In the rows, zero is written as 128.
Families of rows that turns and mirrors carry onto each other, the same ones carrying the whole set onto itself: the rest of each named row's family, in list order
3 families of 6 rows
Z480: [123 168 131 146 115 116 133 137 145 119 110 138 119 116 135 121 114 131
 127 152 136 130 129 125 151 112 126 137  96 137  96 125 145 109 133 137
 122 134 123]
Z182: [126 168 133 160 124 126 127 143 148 123 121 135 117 134 130 123 116 130
 132 137 136 134 129 134 151 121 129 132  98 146 101 129 142 100 140 134
 122 127 122]
Z641: [115 114 119 103 124 108 118 141 147 107 119 120 123 123 126 113 138 121
 143 151 128 105 131 123 131 137 134  97 149 116 105 118 130  69 141 126
 141 145 108]
Z245: [137 160 130 152 120 110 106 138 150 134 131 134 106 146 118 104 142 135
 148 139 127 126 124 119 128 114 113 151 117 144 110 117 135 101 127 143
 122 124 126]
Z223: [140 158 127 141 104 107 118 131 148 133 115 129 111 134 118  96 142 127
 142 151 124 126 130 113 121 109 117 153 112 135  96 119 145 106 122 140
 124 134 133]
Z693: [109 122 115 129 132 107 137 138 143 119  98 126 122 140 105 118 146 137
 140 148 129 123 138 131 139 132 151  98 152 125 106 128 132  47 115 140
 139 131 122]
Z796: [ 99 129 114 112 127  98 137 134 141 116  97 132 125 130 114 119 145 141
 138 156 132 112 129 127 148 125 148  94 147 121 103 117 136  60 113 154
 136 129 123]
Z209: [130 159 137 148 117 122 136 139 145 123 120 138 113 132 127 125 124 136
 123 147 147 130 139 121 144 114 133 144 102 147 106 127 146 103 132 122
 128 132 123]
Z638: [118 117 111 113 147  94 140 142 129 113 103 135 110 143 109 128 155 139
 135 127 118 114 123 134 127 140 124 109 146 133 102 129 134  69 126 138
 132 131 124]
Z248: [115 120 122 104 132 114 117 138 136 111 122 114 113 128 132 115 142 121
 142 140 133 103 118 131 142 134 127  87 151 118 103 116 134  79 145 155
 138 140 117]
Z965: [106 128 107 106 141  92 135 144 128 115 107 130 125 139 111 118 151 129
 144 129 117 111 115 136 134 145 129  91 133 133  92 125 143  71 131 146
 125 124 123]
Z852: [111 170 125 130 113 125 113 147 155 137 123 141 113 139 141 106 118 131
 146 137 146 124 143 117 145 123 129 131  99 134 104 120 145 104 134 155
 123 150 128]
Z522: [106 131 113 131 140 106 134 134 139 116  93 126 117 135 115 121 140 139
 141 143 122 120 124 141 148 129 140  91 153 119 102 126 128  56 117 165
 135 130 125]
Z635: [130 114 122 116 130 120 124 137 141 109 112 113 109 135 129 119 142 121
 139 138 122 109 131 137 127 139 132  99 154 114 103 126 129  68 145 139
 143 151 121]
Z318: [132 169 123 144 110 105 106 138 156 129 121 135 123 138 125  99 133 130
 151 146 110 119 122 124 129 119 118 145 102 134  96 113 139 102 129 148
 116 128 126]
Z413: [109 120 105 107 137  88 141 140 129 113  98 131 121 124 104 114 147 127
 139 140 116 121 124 125 125 136 122 100 141 127  91 130 139  71 123 128
 129 133 119]
Z159: [115 161 123 138 111 125 118 145 157 137 115 138 109 128 131 100 112 127
 144 144 144 137 152 108 134 118 124 138 108 131 105 128 141  99 128 134
 129 156 126]
Z269: [124 162 128 145 124 128 115 144 154 134 117 143  98 140 139 114 116 137
 140 130 142 132 147 120 139 120 120 144 114 132 113 128 135 102 131 150
 129 156 129]

Which other rows belong to the same family as Z248? Z641, Z245, Z223, Z635, Z318
Which other rows belong to the same family as Z209? Z480, Z182, Z693, Z796, Z522

